Each path is a new rotation, seen through one point. The rows after it are directions, each followed by how far the rotation turns it, in degrees per step (0 if it stays put).
Each turn is a multiple of 5 degrees from 10 to 175, or 0.
Each row of a path follows its step; steps can be skipped.
path 1
step 1:  0.72  2.34 -0.33 -1.16 -1.10  0.92  1.20 -1.97  0.59  1.50 -1.90  1.03  0.54 -0.89  2.78 -1.00 -0.54  0.38 -3.08 -2.03 -0.34 -0.68 -0.33  0.88  1.79 -0.05 -3.29 -0.87  1.01 -0.28  0.17  2.23  2.24 -1.99  0.25 -2.61  0.51 -1.24 -0.61 -0.23 -3.13 -0.27  2.51  1.29 -0.10  3.14  1.96 -0.39 -1.96 -0.93
step 2: -1.04 -0.27  2.32 -1.35 -1.40  0.51 -1.98  0.45  1.92  0.02  1.94  1.30 -0.08  0.15  0.13 -3.83 -0.26 -1.72 -0.13 -0.83  1.73 -2.03 -2.43 -0.04  2.96 -0.54 -3.00  0.15  1.81  0.50 -0.32 -1.79  0.09 -2.78 -0.01 -1.83 -0.57 -3.08  0.93 -2.86 -0.34  1.64  1.32  1.11  0.01 -1.28  0.08 -0.33 -2.35  0.09
step 5:  4.49  0.52 -1.57 -1.27 -1.75 -0.76  1.72 -2.36  2.29  0.60  0.53 -0.13 -1.42 -0.76 -0.17 -0.20  2.21  3.41 -0.30  0.62 -0.93  0.66  2.17  2.03  2.32 -1.41 -2.03 -1.18  1.38 -1.37  1.45  1.36 -0.08 -0.59  0.47 -1.37  0.33 -0.92  1.12  0.99 -3.79  0.66  1.44  1.11  0.37  0.86  1.17 -0.25 -1.98 -0.21
step 7: -1.19  1.79 -1.57 -1.84 -0.91  2.01 -2.56 -0.86 -0.21  1.59 -0.50 -1.16  1.31 -1.30  0.12 -2.73 -2.19  0.52  1.40 -1.58  2.24  1.69 -0.17 -0.31  3.63  0.05 -3.25 -0.44 -0.01  2.33  2.29 -1.19  1.29 -1.39 -0.58 -1.35  0.21  0.51 -0.73 -2.83  1.04 -1.31  1.24 -2.48 -2.26  0.24 -0.36 -0.42 -0.29 -0.16
step 19: -1.12  2.96  0.95 -0.52 -1.98  1.02  3.32 -2.76  0.52  1.00  0.24 -0.08 -0.27 -0.41 -0.93 -0.37 -1.55 -1.10  3.05 -1.78  3.13 -1.12 -1.54  0.79  1.34  1.20 -2.21 -1.21  3.74  0.20  1.62  1.95  1.61 -2.39 -1.81 -0.43  1.10 -0.18  0.40 -0.61  1.34 -0.41  0.27  1.92 -0.13  0.49  0.51  0.38 -1.96  0.33
step 26:  3.10  1.69 -1.67  0.00  0.01 -0.27 -0.99  0.68  1.17  3.93  2.63 -0.80  0.15 -1.12 -1.58 -1.20 -0.39  2.99  0.32  0.54  0.69  0.37  1.61  1.22  2.91 -1.08 -0.61  1.84  1.41  0.74  2.65  1.24  2.31  1.36  0.65 -3.78 -1.11  1.79  0.43  0.03  0.37  0.48 -0.47  1.26 -1.54 -0.35  1.77 -1.44 -0.63  0.63
step 29: -0.55 -1.23  0.13 -2.53 -2.79  1.92 -0.39 -1.49  0.24  1.41 -0.07  1.10 -0.30  2.65  0.79 -1.62  1.33  1.83  2.21  1.52  0.01 -0.78 -1.42 -0.04  2.07  2.36 -0.69  0.38 -2.30 -1.57  2.56 -0.34  0.24 -3.96  1.16 -0.92  1.71  1.38  1.72 -2.49  1.35  0.36 -0.74 -1.84  1.22 -0.13  0.36 -2.69 -0.50  0.08
step 30:  1.42  1.15 -1.93 -1.07 -3.50  4.38  1.31 -1.09  2.33  3.40  0.93 -1.15  1.89  1.79 -0.58  0.09 -0.16  2.15  2.27  0.78  0.95  0.36 -1.05 -1.10  0.62 -0.09  1.45 -0.20  2.15  1.53  2.25 -0.27  1.73  1.42 -1.83 -1.42 -1.08  0.44  1.42 -0.89  1.44 -0.07 -0.54  1.38 -0.10  0.53  0.89 -1.95 -0.92  0.03
-0.03 -0.12 -0.25  0.12 -0.27 -0.05  0.18  1.09 -0.02  0.59  1.15  0.32  0.51  0.18 -0.05 -0.36 -0.07  0.17  0.61 -0.14 -0.07  0.21  0.03  0.27 -0.53 -0.05 -0.05  0.23 -0.18 -0.25  0.15 -0.39  1.28  0.15  0.05 -0.02  1.15  0.00  0.24 -0.64  0.34 -0.35 -0.07 -0.73 -0.33 -0.15 -0.31  0.62  0.35 -0.07
95
-0.89 -0.75 -0.91  0.39 -0.40 -0.27 -0.37 -0.48 -0.26 -0.40  0.57  0.38 -0.43 -0.09 -0.01  0.50 -0.66 -0.17  0.46 -0.63  0.40  0.28  0.00 -0.36  0.05  0.11 -0.24 -0.23  0.05  0.10  0.47 -0.18 -0.56  0.63  0.20 -0.33  0.70  0.10 -0.70  0.71 -0.16 -0.66 -0.41  0.08  0.11  0.04 -0.22  0.19 -0.81 -0.21
90
 0.31 -0.86  0.14  0.04 -0.22  0.05 -0.89  0.27  0.56 -0.69 -0.15  0.11 -0.30 -0.46 -0.24 -1.10 -0.18 -0.41 -0.16  0.80 -0.63 -0.42 -0.28  0.20  0.49  0.22  0.24  0.12  0.25 -0.34  0.00 -0.80  0.54 -0.26  0.09  0.26  0.48  0.49 -0.24  0.16 -0.36 -0.28 -0.17  0.37  0.58  0.33 -0.61 -0.77  0.10 -0.15
95
-0.20  0.20 -0.38 -0.43  0.42  0.15 -0.09 -0.77  0.44  1.06 -0.17 -0.02 -0.72  0.01 -0.17 -0.14  0.26 -0.26 -0.07  0.21 -0.37  0.50 -0.47  0.11 -0.39 -0.03  0.40  0.18  1.01 -0.90 -0.14  0.60  0.54  0.31  0.24 -0.78  0.40 -0.81  0.50  0.32  0.40 -0.14 -0.32  0.60  0.28  0.40  0.02  0.14 -0.12 -0.33
100
-0.58 -0.24 -0.19 -1.05  0.12 -0.41  0.08  0.32 -0.35 -0.43  0.31  0.36  0.77  0.02 -0.28 -0.35  0.08 -0.29  0.26  0.22 -0.12  0.01 -0.24 -0.02 -0.10  0.30 -0.11  0.99  0.04  0.23 -0.01 -0.14 -0.65 -0.43  0.08 -0.21  0.07 -0.28  0.32  0.07 -0.40  0.30 -1.19  0.77  0.28 -0.05  0.89  0.52  0.54  0.76
175
 0.31  0.09 -0.58 -0.34 -0.35  0.31  0.44  0.17  0.43  0.12  0.27 -0.03  0.40 -0.06 -0.58  0.48 -0.14 -0.05 -1.19 -0.29 -0.10 -0.74  0.00 -0.02  0.48  0.17 -0.28  0.66 -0.30 -0.44 -0.13  0.50 -0.53  1.18 -0.03  0.09  0.46  0.03  0.21 -0.28  0.31 -0.02  0.04 -0.55  0.75  0.49 -0.33 -0.56 -0.05  0.81
85
